C: 0.56	4.01	4.89	2.90	-3.79	-0.07	0.48	-4.56	3.82	3.74	-4.74	-2.03	3.04	-2.83	2.13	-0.55	-0.55	-2.53	0.46	1.16	-0.56	-2.28	-1.07
J: 2.20	4.92	7.45	3.62	-3.67	-3.52	1.26	-0.55	5.61	4.68	3.05	-1.69	4.58	-3.23	2.98	-3.01	-1.82	-2.90	-0.34	0.28	-1.66	-1.56	-2.63
U: 4.59	-7.05	-8.00	-0.33	1.05	-7.06	1.67	4.31	-5.48	3.04	4.68	-3.91	-1.02	-0.07	-0.65	2.45	4.58	2.79	0.45	-0.66	4.61	-3.31	1.08
G: -2.83	-3.36	-5.13	0.74	-0.06	3.43	-0.19	1.65	-3.20	0.12	-0.56	-3.94	-1.44	0.36	-0.26	4.00	3.98	1.59	1.63	1.64	3.53	-4.06	2.21
K: 3.47	0.44	3.83	-1.31	5.40	-3.13	1.03	-0.11	2.08	-0.93	1.68	2.97	1.54	-0.38	0.20	-3.39	-2.21	-0.56	-1.91	-3.04	-1.91	4.14	-2.68
both K G:  : -0.56
both G K:  : -0.56
2.20	4.92	7.45	3.62	-3.67	-3.52	1.26	-0.55	5.61	4.68	3.05	-1.69	4.58	-3.23	2.98	-3.01	-1.82	-2.90	-0.34	0.28	-1.66	-1.56	-2.63 : J
0.56	4.01	4.89	2.90	-3.79	-0.07	0.48	-4.56	3.82	3.74	-4.74	-2.03	3.04	-2.83	2.13	-0.55	-0.55	-2.53	0.46	1.16	-0.56	-2.28	-1.07 : C
both C J:  : -0.55
4.59	-7.05	-8.00	-0.33	1.05	-7.06	1.67	4.31	-5.48	3.04	4.68	-3.91	-1.02	-0.07	-0.65	2.45	4.58	2.79	0.45	-0.66	4.61	-3.31	1.08 : U

X: -2.72	-7.81	-2.73	-7.80
M: -2.73	-7.81	0.54	3.20
R: -7.82	-2.72	3.19	-2.73
both M R:  : -2.73
both R M:  : -2.73
-7.82	-2.72	3.19	-2.73 : R
-2.73	-7.81	0.54	3.20 : M

